Each row is where one point has got to under a steady rotation. How many ticks took it there?
The counts run from 0 to 150.
[112 138 134 148 159 133 165 123 163 134 117 181  84 163  91 100 149 148
 118 128]
119
[ 72 141 113 153 161 130 133 104 151 164 121 180 106 154 116  95 125  88
 153 134]
24
[152  99  97 101 110  98  96  93 109 151 152  86 141  68 116 122 103 116
 151  82]
48
[124 153 157 117 130 128 132  79 126  90 125 151 131 160 105 132 112 141
 161 191]
116
[ 79 140  91 133 146 122 120  99 150 169 151 147  86  74 113 147 136 122
 164 107]
125
[136 142 131 120 133 156 173  73  99 160 158 113 109 120  99 151 157 118
 151  77]
32
[126 144 107 132 144 141 163  69  79 156 152 150 136 178  89 117 165  76
 134 146]
132
[147 149 119 142 109 104 139 169 117 143 126 102  68 120 134 171 121 171
 118 129]
78
[162  92 136 126  95 102 155 164 106 143 116 130  94  97 115 100 138 168
  83 111]
60
[141 129 110  97 129 147 103  97 159 111 173 184 135 118  84  81 126 153
 166 173]
21
[121 125 161 120 131 134 144  62 113 132 109 119 139  62 156 103  98  71
 140 116]
29
[141  86 102 153 119 106  73 147 103 115 135  85 187 111 151 104 114 113
 130 151]
68
[142 180 125 112 140  91 114  93 102 156 130 167 133 160  68 148 115 123
 187 162]
37
[112  90 147 146 119 143 149  93 160  93 156 109 135  46 152 137 146 126
 149 100]
108
[121 105  78 111 120 153 117  87 125 149 177 149 165  79 104 124 154 115
 158 106]
127
[148 138 107 116 141 107 129 144 107 164 133 164 105 181  56  97 153 147
 134 119]
39
[147 101 130 108 104 106 107 133 113 139 113 114 110  49 137 113  78 155
 112 115]
62
[106 121 150 129 113 146 126  69 153 105 124  96 124  69 142 152 101 134
 148 133]
109
[104 134 137 149 138 167 113  74 137  93 111 142 152 126 159 112 111 101
 137 172]
9
[151 157 128 113 123 108  84  88  97 129 124 143 141 153  77 135  96 119
 177 158]
36
[118  88 150  97 138 107 117 125 119 118 103 164 120 119  98  47  79 108
 114 142]
42
[114 194 152 104 118 126 144  95 133 128 137 135  65 115 107 168 138 143
 157 129]
17
[ 96 131  98 134 106  98  84 148 161 125 108 130 131 123 147 115  86 146
 144 168]
83
[114 124 163 152 115 128 144 103 127 118  84  99  90 121 185 169 130 109
 116 170]
90
[ 74 156 123 111 118 130  96 127 171 118 122 139  93  85 120 133  91 152
 177 161]
3
[130 130 109 134 124 174 147  72 133 100 167 124 131 157 104 148 201 152
 154 134]
113
[121 136  98 112 126  85  91 100  85 174 140  88 144 129 126 162 104 121
 156 140]
50
[174 112 130  97 112 146 137  71  98 110 195 125 164 119  87 140 146 122
 149 130]
34
[175 127 138  76 125 130 111  72  87 102 163 142 143 112  86 129 110 138
 152 154]
35
[ 63 178  80 135 142 130  96 142 185 146 161 140  90 107 140 162 131 154
 154 125]
4
[135 181 103 117 134  92 120 136 108 151 138 189  98 180  74 108 150 148
 147 146]
38
[154 132 143 119 137  95 149 143  81 148  80 146  70 148 128 116 113 128
  83 120]
58
[103 123 127 160 147 183 181  80 139 119 118 137 104 149 136 118 192 112
 115 112]
12
[120  94 167 102 129 139 151 100 170 105 113 164  87  69 129  83 102 132
 147 134]
122
[142  90 105 156 133 122 106  95  84 170 146 141 171 155 123  98 155 103
 103 122]
147
[134 159 160  86 130 106 150  89 107 156 111 149  70 121  89 124  86 115
 131 138]
137
[119 116 151 135 131 116 123  77  91 146  98 108 128 121 133 109 106  82
 100 146]
150
[162 109 113  95 121 163 145  79 105 138 172  98 133 103  85 151 154 140
 154  94]
33
[124 104 110 187 151 110 144 129  79 153  99  89 105 169 150 141 173 116
  97 132]
72
[150 122 114  94 141 114 119 127 152 152 174 144  86 101  78  90 128 170
 129  86]
140
[116 118 107 108 157 111 157 138 122 195 133 133  88  86  99 120 127  95
 109  62]
45
[109 111 121 133 123 141 113 132 155  84 133 170 135 158 122  75 147 160
 127 159]
101
[ 88 137 137 160 149 150 144  80 137 141 104 139 118 131 146 138 131  78
 133 162]
10
[144 122 154 119  76 147 116  89 137  82 131 105 136 107 123 169 119 199
 148 169]
95
[100  84 123 135 139 156 154 110 173 111 138 117 119  76 145 118 163 141
 104  98]
107
[171  92 103  89 131 134 134 134 131 143 175 147 124  67 101  79 106 155
 152 120]
141
[140 157 145 105 138 101 165 116 122 187 114 164  50 122  79 119 112 133
 145  91]
138
[114 132 112 115 133 140  99  49 115 132 161 136 169 107 120 140 128 100
 175 168]
129
[122 133 144  74 143 132 130  83 153 150 115 166 100  63 137 102  83 110
 155 135]
123
[149 134 105 132 124 164 134  87 111  91 171 147 168 149 109 128 157 155
 159 165]
114
[135 124 148 102 101 155 126 132 197  91 133 153 102  83 140 131 110 182
 126 127]
1
[153 108  93 125 134 129 136 120 122 128 130 195 135 146  90  62 147 132
 119 132]
40
[106 173 103 125 112 129 140 149 146 121 131 146 107 167  94 151 133 175
 145 160]
98
[173 113 140 141 129 102 130  94  79 105 123 110 167 163  98  86 122 125
 112 181]
55
[ 85 145 123  84 125 111 124 101 154 161 116 157  86  72 137 127 114 107
 171  84]
124
[ 79 118 132 163 138 136 175 123 189 153 109 133  96 100 159 138 154  96
  97 125]
105
[146  97 142  96 103 160 144 137 168  96 148 153  97 100 131 123 140 186
 121 117]
0
[101 134 106 122 131  96 126 140 135 193 120 161  81 105 127 109  78  75
 114 116]
44
[188  86 116 142 119 115  98 107  74 130 147 110 166 171  98 108 132 131
 119 144]
54
[ 67 144  64 153 126 146 110 133 172 137 156 149 101 120 127 130 166 164
 145 122]
5
[130 115 130  95 103  79  83 151 117 166 110 116 103  81 127 131  72 150
 127 129]
63
[ 85 152  95 116 125 103  68 131 106 169 137 144 134 125 110 137 104 109
 147 145]
144
[158  76 133 168 116 134 154 128  92  97 115  96 127 155 140 110 179 137
  78 132]
73
[144 112 125 115 136  98 158 150  99 158 123 135  65 163  98  91 146 160
  73 109]
59
[143 133 103 140 159 151 180  72  94 123 135 171 126 168  88 117 173  97
 114 135]
133
[123 150  82 133 116 144 135 151 157 118 158 159 126 175 113 146 166 190
 134 157]
99
[ 98  96  96 144 160 138 162 108 138 156 127 174 124 110 101  91 154  93
  91  99]
26
[ 90 139 146 163 129 149 154  91 120 133  77  92  60 116 158 170 144 113
  98 130]
91
[ 93 128  85 112 142 128 132  99 152 168 175 167 127  82 109 137 157 110
 150  77]
126
[102  68 108 193 130 162 126 126 147  89 126 117 154 134 160 102 155 132
  90 148]
87
[147 167  97 105 134 137 143 115 146 131 165 175  96 133 101 119 169 189
 158  96]
19
[159  69 152 153 111 151 160 121 107  86 115  93 137 131 142 119 135 134
  50 125]
74
[ 82 148 138 164 135 132 165  74 123 141 116 142 102 131 119 140 155  93
 127 124]
11
[126 150 137 121 150 126 167  65  78 185 138 102  80 100 117 163 124  87
 158  86]
31
[102  74 141 177 110 150 143 114 127  85  93  96 143  97 154 122 121 133
  86 141]
88
[151 132 170 114 113 126 121 119 110 118  91  87  96 106 142 138  78 153
 122 150]
76
[159 101 159 120 113 153 196  67 129  88 146 129 115  96 121 137 131 147
 126 133]
14
[144  79  99 155 142 118 121  92  91 127 114 136 178 132 110  72 129  91
 103 141]
148
[147 117 130 127  88 169 164 126 138  97 150  99 108 127 154 173 153 183
 107 107]
93
[ 79 115 119 147 130 161 160 122 166 124 137 136 102  93 154 129 158 114
 111  90]
106
[113 144 106 119 133 137  78  97 172 113 132 176 134 128 100  80 101 141
 174 168]
22
[108 172 128 133 126 121 112  96 144 117 114 166 105 169 110 109 120 134
 154 188]
117
[148 105 129 110 135 119 135 115 119 122 121 182 137 128  99  46 106 112
 119 128]
41
[115 124 138 103 124 122 149  67 124 160 109 115  88  83 135 139  91  64
 150  99]
30
[134  70  97 121 130 115 115 118 103 155 155 120 148  64 114 110 132 124
 128  96]
47
[114  68 127 127 145 150 151  98 132 134 141 171 151 111 122  71 125  94
 111 103]
27
[112 146 119 121 152 130 100  71 123 131 130 135 157 126 110 156 138  72
 181 157]
130
[129 153 145 119 103 123 113 102 139  74 147 112 123 125 139 165  99 196
 171 177]
96
[ 82 166 139 118 117 139 103  74 155 128 126 100 119  73 145 180 133 132
 165 155]
110
[132 103  86 124  77 131  95 177 148  94 144 112 128 100 124 107 120 194
 112 143]
81
[114 125  78 145 132  89  80 160 123 184 137  95  97 121 122 142 151 136
 124 107]
65
[ 59 135 100 182 129 116 111 165 153 143 126 133 131 167 150 154 163 136
 115 142]
85
[133 121 120 143 117 141 173 128 132 128 120  98  80 109 154 188 161 142
  98 111]
92
[125 127 121 160 134 169 138 154 159 100 142 161 119 174 104  95 178 180
 119 143]
100
[156 121 104 105 135 148 111 119 145 106 177 184 130 135  82 104 153 174
 183 118]
20
[129 104 131 116 114 151 152  97 167 106 129 190  94  98 122  68 100 168
 117 113]
121
[179  98 127 119 149 150 156  67  97 125 130 181 121 159  81  99 128 121
 123 130]
134
[119 125 115 170 119  97 106 128  86 138 110  95 145 143 157 139 106  86
 116 178]
70
[ 72 147 111 167 134 104  97 156 151 130  91 127 114 154 148 137 122 136
 131 170]
84
[118 180 114 138 107 133 110 132 152 106 134 120 109 145 121 152 138 183
 164 167]
97
[117  93 135 126 146 148 174 122 157 109 145 178 100 129  94  65 128 143
 120 108]
120
[107 101  63 157 147 118  90 129 101 176 162 162 153 138  92 103 159  93
 138 111]
146
[110 162  83 139 122 144 144  94 122 128 160 120 117 121 117 183 187 145
 133 142]
112
[183  69 145 117  98 102 118 141 126 126 107 121 116  90 124  74  96 181
  93  96]
61
[113 131 140 117 151 105 121 103 128 163  94 176  94 112 141  96  73 102
 128 129]
43
[147 108  99 132 107 122 102 170 144 103 144 111 121 115 137 117 156 206
 123 122]
80
[137 134 112 140  98 122 119 186 123 140 147 113  88 135 116 159 135 196
 114 118]
79
[140 161 170  99 111 135 150  77 130 107 126 115  99 106 103 155 101 132
 155 136]
16
[125 108 146 147 138 182 204  61 135  96 122 145 112 133 124 132 167 139
 116 123]
13
[135  90 111 132 133 110 130 116 120 178 139 135 122  77 122 101 151 111
 122  52]
46
[136 146  87 141 122  99 103  98  87 178 168 113 133 156  94 180 136 108
 137 134]
51
[ 93 137 111 127 155 107 115  96 163 138 122 177 117 145 109  81 104 107
 164 187]
23
[ 80 111 139 151 115 124 105 131 163 115  82 143 105 124 143 109 107 105
 117 160]
103
[183  97 174  98 129 150 156  75 101 100 118 155 139 138  97  77 106 117
 132 147]
135
[ 98 134 110 193 143 117 120 123 101 133 101  92 130 168 154 154 148  89
  85 149]
71
[126 118  97 112 130 150  79  81 140 111 163 138 171 106 110 122 136 122
 166 130]
128
[ 99 114 116 162 148 167 104  64 153  81 114 138 168 122 164 121 130 128
 140 171]
8
[135 155 153 113 102  93 127 128 125 138  77  83  70 119 131 167  93 160
 113 152]
77
[157 133 168 111 136  82 130 124  73 143  84 135  95 177 110 120  97 105
 102 141]
57
[135  86 132 142 149 124 108  89  88 145 106 121 154 110 122  99 104  80
 120 152]
149
[103 104  86 142 145 158 118 120 148  93 144 151 172 130 130 119 170 133
 141 142]
7
[110  99  68 137 129  96  89 151 128 151 155  93 147 122 137 125 169 151
 131 120]
66
[135 134 147 119 135 159 114  71 133  69 144 151 134 138 105 125 131 147
 163 166]
115
[ 97  83 159 168 115 122 138  92 153  91  82  95 131  96 170 128 109 113
 119 173]
89
[130  82  62 144 111 112 102 124 122 117 152 108 155 120 137 123 150 133
 132 125]
67
[ 94  78  78 180 144 147 113 160 130 130 127 134 132 159 151 121 180 133
 104 130]
86
[106 188 117 138 129 146 122  77 132 133 144 116  98 118 118 191 164 137
 155 139]
111
[ 98 134  91 122 106  81  78 148  99 194 118  99  88 114 132 143  98 157
 129 117]
64
[169 134 142 127 110 148 142 118 127  78 154  98 113 104 127 149 166 175
 126 108]
94
[ 98 132 126  93 120 131 117 101 178 108 133 138 105 100 136 133  91 190
 161 136]
2
[149 116  96 146 150 125 113 121  84 154 132 115 139 166  88 148 167 123
 133 125]
52
[ 80 148 142 165 125 123 139 121 176 121  83 172  69 130 157 119 131 100
 124 145]
104
[ 77 111 147 162 135 139 106 130 182  87  83 163 120 133 149  69 129 145
 138 171]
102
[153 142 142 117 107  79 109 111  76 115  78 114 139 177 107 102  92 127
 115 171]
56
[108 160 123 137 141 130 113  51  89 178 129 166 131 170  89 151 160  73
 161 166]
131
[145 108 108  86 132 103  84 104 139 148 142 150 143  74 105  96 110 140
 149 117]
142
[114  82 141 108 132 145 142  67 111 133 118 133 141  90 132  73 106  93
 109 105]
28
[151 142 117  87 130 113 155 126 126 171 138 151  74 113  77 127 146 161
 112  94]
139
[105 162 146 114 154 140 153 108 136 128 108 176  80 175  95 108 128 115
 141 159]
118
